Z: a few groups of rows, each row roughly a mix of its group's hidden directions:
Z (114 x 10):
|  23 | -15 |   5 | -14 | -18 | -23 | -66 | -39 |  23 |  17 |
|  16 | -17 | -43 |   2 | -40 |   7 | -27 |  33 | -51 | -10 |
|   8 | -12 |  -1 | -22 |  47 | -53 |  16 | -27 | -17 |  40 |
|  -2 |  18 |  -6 | -35 | -56 |  46 |  -9 |  29 |   1 | -29 |
|  32 |  -5 |  -2 | -49 | -58 | -21 | -35 |   5 |  -3 |  -5 |
|   0 | -49 | -28 |  -2 | -39 |  25 | -11 |  25 | -49 |  10 |
|   5 |   8 |  -5 | -31 | -57 |  48 |  -8 |  35 |  -5 | -26 |
|   6 | -47 |   1 |   8 |  18 |  33 | -32 | -43 | -45 |  -4 |
| -10 |  16 |  43 |  11 |  57 | -17 |  -2 | -50 | -17 |   5 |
|  30 |  35 |  15 |  29 |  38 | -29 |  20 | -22 |  45 |  13 |
| -12 |  14 |  -2 |  16 | -62 |  29 | -27 |  25 |  21 | -39 |
|  14 |  41 |  -1 |   4 | -18 | -13 |   1 |  22 |  70 | -30 |
| -28 | -18 | -23 | -28 |  -8 | -30 | -39 |  31 | -43 | -28 |
|   3 | -27 |  -5 |   5 |  17 | -16 | -27 | -21 | -76 |  14 |
| -36 | -21 |  14 |   8 |  32 |  35 |  23 | -23 | -55 |  17 |
|  -2 | -14 |   5 |  -8 | -26 |  72 |  41 |  -1 |  11 |  27 |
| -24 |   8 |  46 |  11 |  58 |  13 |  26 | -39 |  -3 |   7 |
| -11 | -13 |  10 |  44 |  50 | -46 |   7 | -33 |   2 |  24 |
|  22 | -19 |   3 |   4 |  37 | -64 |   0 | -33 |  -3 |  35 |
| -29 | -32 | -19 | -29 | -39 |  13 | -27 |  26 | -48 | -15 |
|   8 |  41 |  23 |  -5 |  21 | -35 |   5 | -18 |  66 |  -7 |
| -17 |  16 | -13 |  11 | -39 |  57 | -13 |  30 |  10 | -43 |
|  22 |  42 |  12 |  23 |  17 |  -7 |  36 |  -8 |  62 |  13 |
| -35 | -14 |  -5 |  -8 |  -8 |  37 |  33 |  32 | -58 | -12 |
| -14 | -19 |   9 |  54 |  56 | -22 |  14 | -29 | -12 |  17 |
|  28 |   1 | -25 | -75 |  -7 |  24 |  -5 |  11 | -27 |  -5 |
|  16 |  29 |  -9 |   7 |  39 | -72 | -23 |  -3 |   2 | -12 |
|   1 |  42 |   9 |   5 |  -2 | -15 |  12 |  10 |  77 | -18 |
|  70 | -28 |   0 | -34 | -17 | -27 | -23 | -10 |  -6 |  12 |
| -12 | -21 | -21 | -35 | -48 |   0 | -58 |   6 | -21 | -14 |
| -14 | -33 | -21 | -29 | -39 |  10 | -51 |   3 | -40 | -14 |
|  -5 | -14 |   2 |  46 |  60 | -35 |  11 | -31 |   1 |  18 |
|  23 |  34 |  19 |  24 |  36 | -31 |  24 | -12 |  54 |  13 |
|  -9 | -21 |   4 |  41 |  31 | -62 |  -8 | -34 | -10 |  20 |
|   5 | -15 |   6 |  -5 |  32 | -64 |  11 | -36 | -15 |  39 |
|  12 |  13 |  -5 | -21 | -40 |  64 |  -2 |  35 |  11 | -28 |
| -33 | -29 |  -5 | -27 |  -6 | -20 | -33 |  22 | -62 | -12 |
| -50 |   3 |   6 |  64 |  34 | -16 |  16 | -18 |   1 |   2 |
| -31 |   2 |  47 |  15 |  49 |  -2 |  10 | -51 | -12 |   6 |
| -30 |  21 |  -4 |  20 | -23 |  63 |   3 |  30 |  12 | -35 |
|   5 | -16 |   4 |   9 |  30 | -70 |   4 | -31 |  -8 |  38 |
|  22 |  -4 | -35 |  -8 | -55 |  -9 | -15 |  43 |  37 | -14 |
|  26 | -18 |   6 | -32 |  15 | -63 |  -9 | -28 | -14 |  35 |
|  18 | -19 |  -8 | -16 |  64 | -36 |   1 | -26 | -25 |  30 |
|  -9 |   4 |  21 |  13 | -81 |  10 | -21 |  13 |  13 | -22 |
| -21 | -47 |  -4 | -21 | -27 |  43 | -17 |   0 | -52 |   3 |
| -24 |  17 |  -2 |  24 | -19 |  68 |   7 |  27 |  11 | -36 |
|  -7 | -46 |  -3 |  -3 |  11 |  11 |  -6 | -16 | -72 |  28 |
|  21 |  45 |   9 |  23 |  29 | -43 |  19 |  -1 |  50 |  -2 |
|   6 | -44 | -15 | -19 | -28 |   1 | -63 | -21 | -30 |   2 |
|  29 | -25 |  15 |   6 |  30 | -60 |  -4 | -34 |  -3 |  35 |
|   0 |  54 |  -6 |  15 |  19 | -18 |  53 |  32 |  27 | -12 |
| -29 |  12 |  -8 |   4 |   1 |  22 |  60 |  47 | -34 | -14 |
|   6 | -42 | -23 | -14 | -12 |  24 |  -1 |   9 | -67 |  29 |
|  -7 |  16 |  -8 |  17 | -50 |  43 | -18 |  32 |  24 | -41 |
| -38 | -17 |  20 |  -3 |   4 |  39 |  53 |   1 |  38 |  28 |
| -35 |   5 |  -6 |  -7 | -19 |  28 |  52 |  49 | -32 |  -8 |
|  38 |   2 |  11 |  33 |  56 | -14 |  -4 | -50 |   8 |  10 |
| -30 |  41 |  44 |  38 |  29 |  12 |   6 | -26 |   7 | -32 |
| -16 |  54 | -14 |  -6 |   9 | -42 |  18 |  44 |   5 | -34 |
|  32 |  62 |  -6 |  11 |  24 | -44 | -23 |   1 |  11 | -21 |
| -23 | -25 | -19 | -32 | -45 |  28 | -35 |  11 | -42 | -16 |
|  -8 |  17 | -18 | -26 | -20 |  68 |  11 |  37 |  -6 | -27 |
|   5 |  11 |  24 |  13 | -56 |  46 |  -9 |  29 |  30 | -25 |
|  12 | -40 |  17 | -13 |   8 |  15 | -48 | -51 | -31 |  19 |
| -26 |  20 |  -8 |   9 | -27 |  66 |   3 |  33 |   3 | -36 |
| -32 |  24 |  -9 | -12 | -56 |  39 | -11 |  29 |   4 | -34 |
|  20 |   8 |  18 |   8 |   3 |  42 |  35 | -25 |  58 |  29 |
|  42 | -18 |  13 |  35 |  29 |   7 |   1 | -49 |  31 |  29 |
| -10 | -39 |   3 |  12 |   8 |   5 | -19 | -19 | -77 |  11 |
|  36 |   8 | -49 |  -7 | -44 |  -5 | -23 |  45 | -12 | -13 |
| -64 |  32 | -24 |  10 | -23 |  27 |  21 |  27 |   2 | -21 |
| -22 | -43 |   7 |  14 |   7 |   9 | -15 | -21 | -72 |   7 |
| -15 |  28 |  29 |   7 |   9 |   1 |  29 |   0 |  76 |  -7 |
|  -1 |  57 |  27 |   8 |  31 | -20 |   9 | -17 |  51 | -18 |
| -24 |   9 |  36 |  13 |  63 |   2 |  18 | -40 | -22 |   8 |
|   7 |   0 |  11 |  33 |  66 |  -4 |  34 | -14 | -41 |   0 |
| -35 |  -1 |   2 |  77 |  17 |  22 |  -5 |   1 |   7 | -24 |
| -23 | -46 |  13 |  -1 |  23 |  24 |  19 | -19 | -52 |  36 |
|   0 | -46 |  -6 | -21 | -27 |   4 | -62 | -22 | -31 |   6 |
| -31 |  25 |   1 |  17 | -27 |  61 |   5 |  28 |  19 | -34 |
| -14 | -41 |   4 |  10 |  13 |  10 | -15 | -19 | -75 |  10 |
|  16 | -33 | -39 |  -9 | -23 |  22 |  -3 |  32 | -56 |  23 |
|  24 |  44 | -13 |   4 | -21 | -31 | -22 |  17 |  50 | -35 |
|  -3 |  44 |   9 |   7 |   0 | -16 |   8 |   7 |  75 | -26 |
|   8 | -38 | -38 |  -2 | -38 |  14 | -21 |  27 | -54 |  -1 |
|   1 |   8 | -15 | -39 |   1 |  72 |   8 |  26 | -23 | -22 |
|  28 | -13 |   2 | -42 |  12 | -61 |  -7 | -24 | -13 |  34 |
|  20 |  14 |  -3 | -52 | -61 |  17 | -20 |  22 |  14 | -16 |
|   9 | -34 | -34 |   1 | -42 |  17 | -23 |  28 | -53 |  -5 |
|  20 |  39 |   0 |  20 |   6 | -43 |  14 |  10 |  64 |   3 |
|   9 |  40 |   1 |  -8 | -11 |   4 |  21 |  22 |  75 | -15 |
|  33 |  13 |  26 |  30 |  45 | -28 |   0 | -43 |  27 |  21 |
| -38 |  29 |  -3 | -19 | -22 | -39 |  11 |  58 |  -3 | -21 |
|   0 | -32 |   7 | -16 | -31 |  71 |   8 | -21 |  -5 |  27 |
|  32 |  38 |   9 |  22 |  41 | -22 |  23 | -18 |  51 |   9 |
|  17 |  28 |  -9 |  22 |   3 | -39 | -46 | -12 | -56 |  -8 |
|  24 |  37 |  -4 | -10 |  -6 | -45 | -10 |   3 |  66 |  -9 |
|  16 |  47 |   3 |  22 |  35 | -38 |  31 |   6 |  45 |  -3 |
|  26 | -20 |  20 |  20 |  -7 |  46 |  13 | -41 |  38 |  34 |
| -17 | -17 |  13 |  53 |  38 | -45 |  10 | -33 |  -6 |  21 |
|   8 |  40 |  34 |   4 |  32 | -36 |  -1 | -29 |  52 |  -6 |
|  -8 |  35 |  36 |  -2 |  39 | -15 |  22 | -28 |  55 |   0 |
|  15 |  46 |  -8 |   1 | -17 | -12 |   2 |  24 |  66 | -29 |
| -16 |  21 | -16 |  -1 | -32 |  59 |  -6 |  38 |  12 | -38 |
|  13 |  42 |   6 |  17 |  12 | -37 |  38 |  20 |  53 |  13 |
|  -5 |  54 |   6 |  19 |  25 |  -8 |  58 |  23 |  23 | -14 |
|  26 |  26 |  19 |  21 |  34 | -40 |   8 | -18 |  57 |  14 |
|  22 |  47 | -12 |   0 | -24 | -20 | -16 |  22 |  54 | -35 |
|  15 | -21 |  15 |  16 |  17 | -68 |   1 | -39 |   0 |  33 |
|  25 | -35 | -40 | -11 | -14 |   3 | -14 |  24 | -61 |  21 |
|  10 |  20 | -13 | -51 | -55 |  30 |  -8 |  29 |  10 | -20 |
| -23 |  -5 |  22 |  12 |  33 |  23 |   7 | -33 | -67 |  15 |
|   3 | -43 |   1 | -25 | -18 |   1 | -63 | -28 | -30 |  11 |

one row of each group, then the others: which group is each in?
| -36 | -47 |  23 |   0 |  -7 |  53 |  34 |  -5 |  -8 |  22 | -> (87)
| -11 | -49 |  -7 | -32 | -39 |  21 | -46 |  -7 | -29 |   7 | -> (31)
| -24 |  17 |  -6 |  16 | -23 |  68 |  -1 |  29 |   7 | -39 | -> (116)

|   9 | -45 | -25 |  -1 |  -6 |  10 | -14 |  12 | -72 |  15 | -> (87)
| -10 |  18 |   3 |  11 | -47 |  54 |  -8 |  33 |  23 | -35 | -> (116)
| -36 | -15 | -11 |  -4 | -21 |  42 |  34 |  37 | -43 | -20 | -> (31)
| -24 | -14 | -21 | -23 | -10 | -27 | -35 |  26 | -60 | -25 | -> (31)
|  15 | -11 | -41 | -10 | -58 |   8 |  -6 |  50 |  20 | -10 | -> (87)
|   3 |  20 | -11 | -52 | -58 |  30 |  -9 |  25 |   4 | -21 | -> (116)
|  23 |   6 | -20 | -50 |  54 |  41 |  15 |  11 | -15 |   4 | -> (116)
| -34 | -32 | -14 | -28 | -25 |   0 | -27 |  28 | -55 | -17 | -> (31)
|  11 | -12 | -41 |   2 | -30 |  15 | -22 |  27 | -66 |  -5 | -> (87)
|  25 | -18 |   5 | -20 |  19 | -67 |  -8 | -30 |  -8 |  36 | -> (116)
|  19 | -19 |   9 |   0 |  62 | -35 |  21 | -27 | -12 |  38 | -> (116)
